One turning vector, and how many steps it has turned
The counts run from 0 to 224.
[-13  -8  14  17 -12  -2  -7  14 -15  10 -13  15  11 -10  10  13 -10  -1
 -10  17  -9 -10  -7 -15  -9   6  22 -10  29   5 -19 -15  12 -15  -2  -6
  -1   4  14 -29 -21] => 91
[ -2  -1  21 -11   3  -6  -2   3  18  37 -26   6  -7   9  -6   5 -24  -1
  15   9  12  -9 -19  19   3  -1  -2 -19  29   7  -1   2 -34   3   8 -16
   5 -12   1  -7  -3] => 85
[ 19  17  -6 -25  -3 -18   6  -5  -4  14  -2  14 -16   0  -2  -5  -6  28
   0  -4 -27  -7   7   8 -17 -10   5  16  16  15  15  -3   4  -6   9 -14
   5  13  -2 -19 -16] => 133
[ -5  13  25   4  18   3   8   5  -2  27 -13   2 -10   6   1  15 -18  -6
  -6 -22   1   9   0 -15 -16  -1  18  -1   5  15   7  16 -14  30   9   1
 -20   2 -24  -8 -12] => 38
[-14  -4  24   8  12  10   2  12   1  24 -12  -4  -3   2  -1  12 -19 -17
  -2   2  18   9   0  -5  -3   9  17  -8  39  10 -10  18 -28  15   7  -9
 -10 -16 -16 -10  -9] => 61
[ 12 -21 -11   1 -14  -6 -12   9   4  17 -23  22  -1  -7  -9  -2   0   2
 -15   4 -17   8  20   3 -17   0  12   4  23  22 -11   5  -5 -15  -6  -3
  19  -4   5 -24 -29] => 71
[ 12  24   4 -23  -4 -19  -6 -16  -2  25 -15   3 -21   6 -15  12  -2  18
   2 -16  -9  16   9   5 -10  -3   1  10  24  21  20  24 -17   3  -2  -4
   0  10 -18 -13  -8] => 164
[  5   5   8  -9  -8   6 -10   3 -20   5  -8   4  13  -2  13  19   9 -12
 -10  -5   0   8   8 -16 -23  24   4  16  39  22 -15  16  -7 -19   1  -1
  -8  19   1 -18 -19] => 52
[-24   1  16  -5   7  -3 -15  17  -4  12  -4  -4  -1   6  20  25   9  -5
   7  -2  16   5   3 -17 -14  22  -6  11  29  11  11   9 -16  -2  -1   5
 -10  27 -13  -8 -17] => 166
[-19 -22   1  -2   4 -15 -19  22  18  19  -5  19   4 -12  13  -1  -5   5
  -7  18  -9 -11   4  -7 -10   5   9  -4  25   3  -3 -15   7  -8 -13   4
   9   1  10 -26 -36] => 99
[  8  15  25 -19  -4 -12   8 -18  15  33  -8  10 -19   5  -1  -2 -22  22
  11  -6 -18 -16 -17  10  -2   3   1  -8  19  -3  12 -12  -7  -8   8 -22
  -4   0   3 -12 -18] => 109
[  1   6  15 -12  11  15   6  17  -3  18 -11   3   7   6  17  10  -6 -29
   8   0  18   0   0  -1 -19  17   0   9  29  26  -5  19 -31   7  15  -6
  -7  13  -3  -3  -6] => 53
[-10  -8   4 -14  11   1 -18  23  18  18 -15  14  17  -6  14   6   1 -26
   0  19  11  -1  -2  -7 -20  18  -6  -3  34  19 -10   6 -13   1  -4  11
   3  13   9 -13 -20] => 76
[ 15  17  17  -6  -4   1   2  -7  -2  26 -36  12  -8  13  -3  14 -15  -9
  14 -13   1   2  -8  11 -16   5  -5  -4   7  28   8  11 -34   2  16 -14
  -7  13  -8  -4  -4] => 54
[ -6   8  19 -24  19   0   3  -4  11  28   1  -6 -18  15  10   4  -7   3
   9 -22   6   9   2  -5 -10  14  -2  11  22  10  12  25 -24  11   4  -8
 -11   1 -27  -2 -13] => 163
[-13   9   9   3  -6 -17  -7  17 -27  -2   0   7  -2  -7  19  22   3  20
   7  13  -4 -12   0  -8 -11   3   8  13  23  12   9 -11   7 -17  11 -14
  -6  29   6 -24 -16] => 1
[  8  -1  23 -13   6   3   7   2  20  31 -29  14  -6   9   8   3 -22 -14
  21   3   4 -15 -21  10 -11  11  -8  -9  13  14  -2  -6 -32   0  12 -17
  -6   2   7  -4 -14] => 81
[-16  -6   5  -1  13   4   3  15  -8   4   9   7  -3   6  33   6   3   1
  -3 -12  -4   2  19 -26 -28  23   4  20   8  17   4   2  -1  -2   9  -5
 -14  18 -11 -20 -35] => 158
[-12  -9  -1  17 -17 -17 -15  14 -26   5 -19   5 -16   4   1  21   8  27
   2  -3   0  10  17  -4  -9   3  11  16  15  18  10   6 -15 -20   5 -11
   6  12 -16 -21 -23] => 32
[ -7   9  16   8  15  -7  -8  12   3  30 -32  11  -8   3  -8  19 -16  -2
   0 -13   3  10  -4  -5 -13  -6  13 -12  -3  23  13  12 -23  32   6   5
 -11   1 -22  -8 -10] => 179
[ -8   8  12   9   6 -19   9   4  -5  23 -19   2 -28   6  -1   8 -18  29
   8 -14  -4   0  -2   4  -5 -13  17   1  -9  13  23   0 -21  16  15 -17
  -8   3 -26 -16 -13] => 148
[-15 -19  16  -9   5   4   3  16   8  18  -7  -4   0  -3  16  -2  -8 -14
  10  18  16 -13   1   7  -4  11   3   2  51   5 -12   1 -25 -12   7 -20
   5  -9   6 -15 -14] => 84
[ -2  21  25  -7  10  -3  29  -1 -13  21  -3  -4 -19   8   7   5 -25  19
  10  -8  -2 -12 -10   2  -7  -7  19   8  13   5  13   2 -11  12  26 -27
 -17   6 -12 -14  -3] => 3
[-18   3  26 -17  15 -11  -1  13  19  27  -2  -3 -11   6  10   2 -15   7
  27  17  15 -18 -20   6   3  -3  -3  -8  30   0  15  -8 -20   7   3  -9
  -4   2   2  -9 -11] => 112
[-21  -4   0   0   4 -26 -16  18   1   8   3   9  -5 -12  11   7   3  25
 -12  14 -16  -4   7 -13 -12  -7  15   3  17   4  12 -14  22   0 -13   3
   3  14  -3 -31 -33] => 126
[ -2  13  11 -10 -14 -20 -21  -4 -15   7 -10   3  -8   6   3  24  13  22
  -2 -11 -13   8   5 -15 -13   9  -3  12  20  17  17   7   5 -12  -8   3
  -4  27  -6 -19 -21] => 24
[ 11  13  18  11  -6   0  -3  -8   1  32 -32  22  -3  -7 -22   9 -27   0
 -15  -7 -20   3 -12  -8 -13  -6  22 -19   9  13 -11   1   0   6   2  -6
 -10  -7   0 -22 -18] => 207
[-17  -3   5  11  -1  -2  13  21 -27  -2  12  -6  -3  -4  20   5   1  18
   2  11   5  -4  17  -6 -15   1  20  24  33   9   4   2  -3 -11  17 -18
  -3  16  -7 -27 -17] => 146
[-20 -12  17  22  -3   5 -12  21  -9   9 -20   9  11  -6  10  21  -6 -17
 -10   4   5   5   0 -21 -15  17  13  -5  21  13 -13   0  -6  -2  -3   4
  -8   5   0 -26 -24] => 64
[-20 -12   0  11  -3 -19   0  26 -19  -1   2   2 -11  -6  18  12   2  30
  10  14   3  -7  14  -3  -9  -4  17  18  18  12  13 -11  -6 -17  12 -20
   7  17  -4 -23 -22] => 5
[ -2  -8  -3  12 -15  -7  -4  14 -30   5 -13   1  -5  -2   2  15   6  10
  -4  -1   5   9  18  -1 -13   4  15  23  29  21  -5  14 -15 -21  11 -14
   8   5 -10 -28 -17] => 173
